Where one turn sends some rows of the set: a few examples, then the rows asked:
Kofiz: [  2  -5  -1  -6  20   2  36  60 -24 -24 -16  31   4  -2  16 -28]
Fif: [-11   8   0 -32   8  -4  38 -25  23  19  -1  13   1 -20  -2  12]
gis: [-28  -7  33   2  -8 -16  57  24  -7  -1  11  37 -10 -13  15  12]
tafo: [ 16 -21  24 -21 -25  -6  47  20 -12   4   8  12 -12 -17 -20  -7]
vuti: [ -6 -29  13   5  -8 -21  18  12   8  13 -22  13 -16 -14  -9 -41]
gudi: [-23  -4  24 -21   2  -5   7   5  26  12  -5  -6  27   9  16  15]
gekar: [-29  48  23  11  -1   9  30  21   6   4 -11  37  13  15 -23  20]
kad: [  0   4 -39 -34 -13   7   3  11  11  -9   0  -1  18  -3   9 -22]
vuran: [ -4 -23  10  26  -1   3  23  29 -25  -7 -16 -19  15  22 -16   7]
Bop: [-15  10  -2  17  19  46  31  29 -39   3  -7   0 -11  25  -1 -23]
gozam: [-15   1  -9   6 -39   3   7   6  -3 -15  -7   1 -14  42  10  -4]
Tad: [  3  -2   1   0  12  -6  36  62 -18 -22 -21  27  -1   0  18 -31]
neku: [-31  25 -27 -13   7  12   5  18  19 -29  -4  41  -7 -15  11  12]
Kun: [-16  16 -10   1  52  27  20  32  12  -9  -8   3  27 -13   2 -23]
tet: [ -2   6   0 -30   5  -3  52 -19  24  24  -2  20   7 -23   0  -2]
tonu: [-12 -20   5  37   3   9  20  33   9 -11   9 -15   5  29  -1  -8]
fozu: [ -2   5  12 -15 -12 -17  49  47  -1  -2  34  24   4  12   6 -26]
vesok: [  0  32  -6 -23  20  15  68  18  -8  18   4  33   5  -6  20  -3]
Fosug: [  2  39  -2 -17  23  21  56  10 -14  13  10  34   4   4  27   3]
bimar: [ -8  12  -2   1 -36 -33  28  19 -17 -26  15  29   2 -16 -10 -21]
vez: [-12  22  33   2   4  26  44 -15 -28  25 -18  30  -4  -6 -24 -12]
Mim: [ -5   1  -2   8 -35   1  28  31 -19 -12  21  37 -23 -27  -7 -15]
mov: [-17  17  -8  16   1  31   2  25 -22   8  21  -9   0  30   0  10]
nifek: [-42  19  28  27  14   9  -4  26   2 -17 -22  26   6  -2 -23 -24]
Potam: [-11  36  30  17  -5  20  33  -2  26 -13 -12  27  -6   2 -28  17]
Menop: [  1   4   1   4  -6  11  -1  -9  -1 -26   3 -26  15  17 -13  15]
Doled: [-16   0  38   5  -7 -25  64   5  -9  -9   7  28 -11 -10  11   1]
Zagag: [-15  18   5  19  17  20  25  12 -18   8 -17  54  -4 -12 -43   0]
zemuv: [  1  -5  22   2  32  17  12  -5 -10  29 -21  -4  16 -15 -17 -31]
Susum: [  0  31  32  11  11  25  34  21 -17   9  -9 -15 -18  18  27   5]
Tez: [-23   2  28 -12  -1  -7   5   9  25   6 -11 -12  22   5  18  20]
minap: [-16  17 -15 -18  -7  15  42  42 -25 -24  23  32   6   9  27 -18]
Vipek: [-25  20  33  26  15  17   5  22  -8 -31 -31  20  -2  -8 -25 -20]
rasod: [-39  23   7 -20  21  10  39  22  37 -29   5  30  18  -2  -1  -3]
Mari: [-13  14  -1 -10  53  18  24  43  11 -14  -5  -4  17  -7   6 -24]
Fab: [-10 -18   3 -19 -31  -3  26 -25  -9   5   2   6 -13 -19 -17 -19]
sugo: [-18  27  -3  15  25  -4  30   5  26 -31  -4  43   9  -1 -32 -14]
fofip: [-10  37  -4  18  -8  -2  13 -24 -27   8 -24  36 -18  -6  -3  -9]
fuma: [  9  16 -33 -12  -5  21  18   9 -33  16  -9   9 -25   4  -2 -37]
zuva: [  3  -3 -38 -33  -6   4  -1  12  14 -19  -4  18  18  -4   8 -23]
zal: [-24 -23   0  -7   4   4   2  -6  21 -22 -12  -7  32   8 -13 -13]
Lal: [-11  -3 -10   0 -38  16   9  20 -17 -18 -15   5 -14  34  10  12]
popa: [-10 -28  10   2   0 -19  19   3   9  15 -15  10 -16 -14 -15 -47]
banu: [ -5   6   7   9  37  21  16  -6 -10  23 -24  -5  18 -19 -20 -30]
pup: [ -5  38  -4  10  -5   3  13 -30 -30   8 -20  33 -14  -1  -6 -16]
Dol: [-28  27 -24  -2   4   4   6  16  19 -32 -10  44  -8 -16  14  13]
pitup: [  4  28  28   1  17  30  43  17 -19   6  -6 -14 -21  18  22   2]
begon: [ 15  16 -31 -15 -12  30  17  10 -28  16  -4  -2 -11   2   7 -33]

Bop -> vez
gudi -> neku
Where do these go?
fuma -> zemuv
vuti -> Tez
sugo -> fozu
tonu -> gekar
kad -> Kun
Doled -> gozam

